In the rows, 128 means zero.
Rotation paths and how fast each direction turns (degrees a step)
Each turn is a multiple of 5 degrees from 10 to 175, or 0.
Each row of a path follows its step; steps can be skipped.
Rotation 1:
step 1: [128 113 133 117 132 117 122 130 122 135 132 120 124 122 124 113 124 142
 129 129 139 129 139 130 131 129 124 110 131 122 131 127 123 129 140 133
 126 133 137 121 127 126 124 140 136 133 130 124 120 135 136 137 123 124
 129 132 122 122 133 130 122 137 135 138 118]
step 2: [123 131 123 142 133 121 126 124 123 135 115 133 130 131 125 125 135 139
 118 127 122 126 122 141 121 130 126 128 119 147 117 135 125 134 129 139
 133 146 132 126 131 123 136 135 133 125 130 129 132 129 126 138 121 127
 122 117 124 127 120 126 130 142 126 138 121]
step 3: [132 128 126 142 129 114 131 126 143 133 130 138 121 132 120 129 137 132
 121 132 123 131 128 133 113 129 126 136 125 125 130 124 136 120 130 138
 134 113 128 125 128 140 121 120 131 128 123 120 126 140 120 131 137 122
 143 123 132 117 122 128 133 132 126 135 129]
step 11: [131 124 123 126 134 129 139 138 127 126 137 130 126 118 123 122 115 120
 135 122 138 131 132 129 124 128 137 127 130 144 118 117 133 123 132 129
 126 135 145 131 139 129 132 132 129 125 137 123 114 127 123 142 113 116
 130 130 137 121 124 130 131 131 128 126 119]
step 14: [128 127 123 130 133 114 127 113 130 147 120 126 117 128 117 130 118 137
 128 128 132 134 130 134 131 121 118 117 120 140 118 129 120 139 136 136
 122 127 134 132 135 126 127 130 124 138 131 129 127 125 132 138 125 123
 114 121 129 129 132 134 124 133 128 128 115]
step 15: [131 124 126 137 123 123 132 137 127 122 131 136 122 134 113 127 135 134
 129 142 121 127 120 139 125 126 130 139 120 146 116 133 132 126 131 139
 133 127 136 131 122 133 122 124 133 136 131 126 130 129 143 131 136 124
 131 121 127 117 114 126 129 135 138 135 135]
step 17: [115 125 129 123 141 132 125 122 128 143 121 114 117 127 129 126 123 117
 129 132 139 131 124 139 130 144 133 130 119 127 128 121 138 126 131 136
 139 133 133 124 136 128 125 141 132 135 126 120 135 128 133 125 118 127
 140 135 125 129 126 131 128 126 128 125 111]
step 19: [129 121 129 127 126 126 124 126 131 128 120 134 117 113 118 118 131 130
 121 138 128 119 138 132 128 121 117 127 120 128 120 134 132 141 128 120
 117 121 130 130 125 135 120 127 142 112 118 126 123 133 117 135 127 135
 145 122 126 134 130 129 130 132 126 133 133]
step 20: [122 113 121 121 121 125 126 128 121 146 123 148 113 133 137 131 123 132
 122 127 135 129 135 128 116 127 133 130 121 127 132 141 131 132 125 136
 125 136 135 128 128 135 136 126 127 128 127 127 129 128 130 129 124 118
 134 140 126 128 129 148 130 130 132 130 128]
Speeds:
[125 126 128 129 127 129 125 129 127 129 126 130 129 129 128 130 129 128
 128 130 126 128 130 129 126 127 130 127 125 128 128 129 128 127 124 130
 132 132 129 130 126 128 129 129 129 129 130 129 130 124 129 127 128 128
 128 129 128 128 128 124 129 125 130 127 130] : 140
[127 129 128 128 129 125 125 128 129 128 126 126 128 130 128 125 126 126
 128 131 128 127 128 126 128 127 127 126 126 130 128 129 127 126 128 129
 128 127 125 126 131 130 125 127 130 130 124 125 128 129 126 127 128 130
 127 127 130 130 128 128 127 126 130 126 130] : 155
[129 127 127 130 128 127 128 129 128 128 127 125 126 127 128 127 128 132
 129 129 127 126 129 127 128 126 131 127 127 129 130 127 126 130 131 127
 126 131 125 127 128 130 126 127 128 126 130 128 132 125 128 127 130 126
 127 130 126 126 129 131 128 128 128 127 128] : 55
[127 130 130 131 127 126 129 127 129 130 130 125 127 129 129 130 127 128
 127 126 128 128 127 128 129 131 128 124 128 128 127 128 130 130 126 129
 128 128 126 128 128 127 127 130 127 125 129 131 128 128 129 131 127 131
 128 126 130 126 127 128 125 127 131 128 129] : 90
[127 126 131 128 128 127 129 127 128 126 130 127 128 126 127 125 128 127
 128 131 129 129 131 128 128 129 130 130 128 127 126 125 131 128 129 126
 130 128 129 129 128 130 127 132 128 127 127 126 128 128 127 129 131 127
 128 129 126 125 124 128 126 127 129 128 130] : 175
[126 127 129 128 131 127 127 129 125 126 126 127 129 129 127 129 128 126
 128 125 127 128 128 126 125 126 127 125 127 126 129 128 130 126 126 128
 125 130 130 127 126 129 130 129 131 125 129 127 125 128 126 129 129 129
 127 129 128 127 128 131 128 128 128 130 128] : 35
Rotation 2:
step 1: [128 132 126 120 130 128 125 130 120 131 119 132 143 125 132 131 133 127
 127 136 127 123 119 128 121 137 121 134 121 111 121 122 120 129 118 129
 122 134 125 132 121 135 122 136 136 135 132 128 139 125 138 137 136 123
 119 134 131 130 124 129 127 139 129 124 135]
step 2: [115 125 129 126 129 122 119 134 116 125 134 116 123 133 132 137 121 126
 128 127 129 127 126 120 125 134 130 139 128 133 121 122 117 123 120 122
 121 127 127 139 124 129 137 133 131 130 140 131 124 114 136 124 131 121
 127 127 134 122 130 126 116 135 119 131 124]
step 4: [128 115 125 145 132 134 124 130 124 131 135 126 141 122 131 136 135 135
 132 136 133 134 119 123 127 115 117 124 136 126 128 131 130 126 129 117
 126 136 131 130 127 119 123 128 131 120 130 128 132 127 123 136 133 138
 137 118 130 131 129 122 119 125 122 119 128]
step 5: [134 127 138 131 118 136 128 133 113 124 128 123 122 121 133 127 134 121
 124 127 133 131 135 126 123 127 124 131 132 126 131 147 135 131 131 122
 122 133 136 131 126 126 129 132 139 119 133 131 124 132 132 131 135 127
 126 130 113 138 130 126 131 127 118 117 117]
step 6: [120 134 136 131 116 112 126 122 130 126 126 127 130 127 136 124 137 130
 118 129 128 124 124 123 130 128 124 127 136 140 127 133 137 124 122 131
 120 117 124 127 124 123 129 127 133 117 131 132 131 137 129 124 140 123
 130 126 126 119 131 126 145 124 124 115 132]
step 7: [124 126 133 138 128 129 125 133 134 125 118 135 124 131 126 119 129 127
 135 126 136 122 122 134 122 125 127 135 132 137 118 134 136 121 135 126
 127 130 134 124 132 129 130 126 120 129 127 140 119 125 132 117 141 133
 138 116 121 119 139 130 135 129 131 135 141]
step 12: [134 128 137 129 131 135 122 132 121 129 128 132 131 124 117 140 129 130
 125 128 134 124 139 130 132 129 120 122 123 124 121 125 124 130 134 132
 138 133 129 128 133 126 128 129 122 128 133 135 128 111 126 149 129 119
 140 130 128 129 134 121 131 135 117 130 122]
step 14: [127 121 125 130 128 126 126 130 119 118 130 124 136 131 120 131 129 132
 133 126 123 119 125 122 119 135 123 122 133 134 123 140 138 127 131 121
 136 112 135 133 114 123 136 137 120 123 124 120 141 124 132 131 131 125
 127 126 118 120 127 126 129 121 133 131 133]
step 15: [128 133 130 135 133 135 124 118 115 130 126 126 124 137 134 124 132 142
 133 122 130 117 124 127 123 128 133 116 140 131 124 136 135 128 126 129
 124 126 139 129 123 140 121 122 123 129 131 135 121 123 120 138 133 131
 120 123 121 121 115 124 126 125 126 132 130]
Speeds:
[130 128 128 129 127 130 124 129 128 129 127 129 129 127 127 126 129 125
 125 127 129 126 128 127 127 127 128 129 130 130 131 127 129 130 130 127
 130 125 129 129 127 126 130 126 130 125 125 128 129 128 127 130 128 129
 131 127 128 128 123 128 131 130 127 129 127] : 45
